In the rows, 128 means zero.
The rows below come in pairs that one turn or mirror swaps. Which row does each named row swap with?
K533: [151  93 160 134 150 122 118 155 142 124 147 138 118 145 128 119 124 147
 155]
K115: [ 82 125 144 103 140 133 107 153 131 108 150 104 133 167 117 134 144 116
 122]
K822: [139 141 129 137 120 107 126  79 107  90 141 110 139 116 128  86 101 125
 136]
K2: [110 164 105 138  97 127 107 143 115 143 126  98 165 138 115 103 154 109
 178]
K622: [124 104 129 128 144 131 147 144 152 159 151 145 102 126 114 128 120 142
 160]
K827: [126 153 100 155 109 130 108 152 107 130 129  98 164 142 107 100 145 111
 181]
K168: [145 112 167 125 153 115 112 147 145 114 136 145 132 148 117 113 119 146
 162]
K491: [155 134 108 148 117 117 128 181  95 110 139 119 133 124 166 125 141 137
 134]
K751: [128  99 128 127 143 144 143 147 152 160 152 144 113 129 112 126 121 146
 155]
K33: [105 122 109 151 167 148 119 151 116 112 159 112 107 139 131 143 146 113
 116]
K445: [108 139 117 105  67 111 152 148 123 152 130 124 116 108 139 124 124 142
 128]
K997: [111 167 110 131  87 137 123 139 111 142 116 106 163 143 117 110 147 113
 181]
K29: [144 150 113 148 110 105 119  99  82  92 132 119 146 125 158 103 128 130
 135]
K968: [118 128 129 103  81 107 156 142 129 145 146 124 108 114 134 131 117 137
 101]
K909: [ 91 176 144 129 145 135  95 142 126  85 120 128 129 139 125 114 142 114
 142]
K721: [ 85 118 139 114 137 128 109 165 138 119 151 103 112 156 119 143 145 117
 113]
K978: [127 118 105 165 163 139 106 165 125 132 145 112 118 151 120 134 153 114
 150]
K551: [118 122 138 135 114 112 121  75 130 110 155 102 127 127 111  95  93 108
 141]
K772: [125 121 165 103 127 137 131 127 139 119 142 147 146 141 120  90 114 153
 176]
K990: [115 156 112 144  93 125 105 147 114 147 119 100 161 133 117 111 149 100
 179]
K159: [112 119 153  90 130 142 136 107 129 119 145 133 149 147 126  91 126 154
 170]
K9: [ 90 124 116 127 160 146 134 129 120 105 164 111  98 131 139 137 134 120
 107]
K315: [133 123 127 136 148 145 136 157 144 155 137 157 113 122 129 125 135 150
 172]
K759: [113 152 111 152 110 133  91 144 122 145 127 104 158 146 115 109 152 106
 185]
K464: [133 137 138 137 106 108 130  79 121 101 148 105 136 117 114  86  97 111
 139]
K129: [129 145 131 138 112 109 131  79 109  93 132 103 137 115 120  94  95 122
 134]
K778: [146 125 113 144 135 122 117 187  95 117 136 117 123 132 160 135 155 130
 143]
K154: [106 126 109 149 170 136 120 150 125 110 156 110  98 141 133 141 144 110
 119]
K506: [154 139 113 154 105 121 132 149  83  97 138 120 127 117 172 119 133 131
 124]
K642: [131 124 139 136 106 105 128  77 113 109 144  97 137 116 120  93  99 106
 135]
K331: [162 149 113 159 100 117 126 151  80 103 134 121 127 115 155 107 138 134
 140]
K58: [117 110 142 101  98 117 149 139 133 141 148 127 100 111 125 134 110 135
 105]
K46: [126 136 131 133 101 104 137  78 126 116 147 102 124 127  93  95 103 110
 131]
K590: [111  92 130 127 139 128 141 123 155 144 160 120  97 132  99 123 105 123
 132]
K842: [103 143 113 101  62 114 152 137 111 143 140 110 116 109 127 112 122 135
 124]
K447: [161 150 114 146 103 114 115 130  91  91 125 126 135 112 158  91 130 132
 146]
K782: [ 98 150 111  92  59 125 139 129 118 136 131 114 131 117 130 106 132 123
 133]
K194: [116  89 130 119 132 131 153 133 151 157 161 129 107 127 111 125 108 138
 150]
K121: [ 82 165 140 118 145 127  94 137 119  90 133 111 130 153 128 117 153 118
 127]
K393: [102 172 108 122  86 136 121 145 120 144 124 113 161 138 116 108 149 107
 173]
K606: [121 130 110 168 163 136 106 158 117 117 146 114 111 140 130 143 153 110
 128]
K422: [ 96 159 114 110  62 124 138 139 121 142 124 127 151 116 126 112 115 119
 157]

Swapped with K9: K315
Swapped with K2: K464
Swapped with K990: K642
Swapped with K115: K168
Swapped with K721: K533

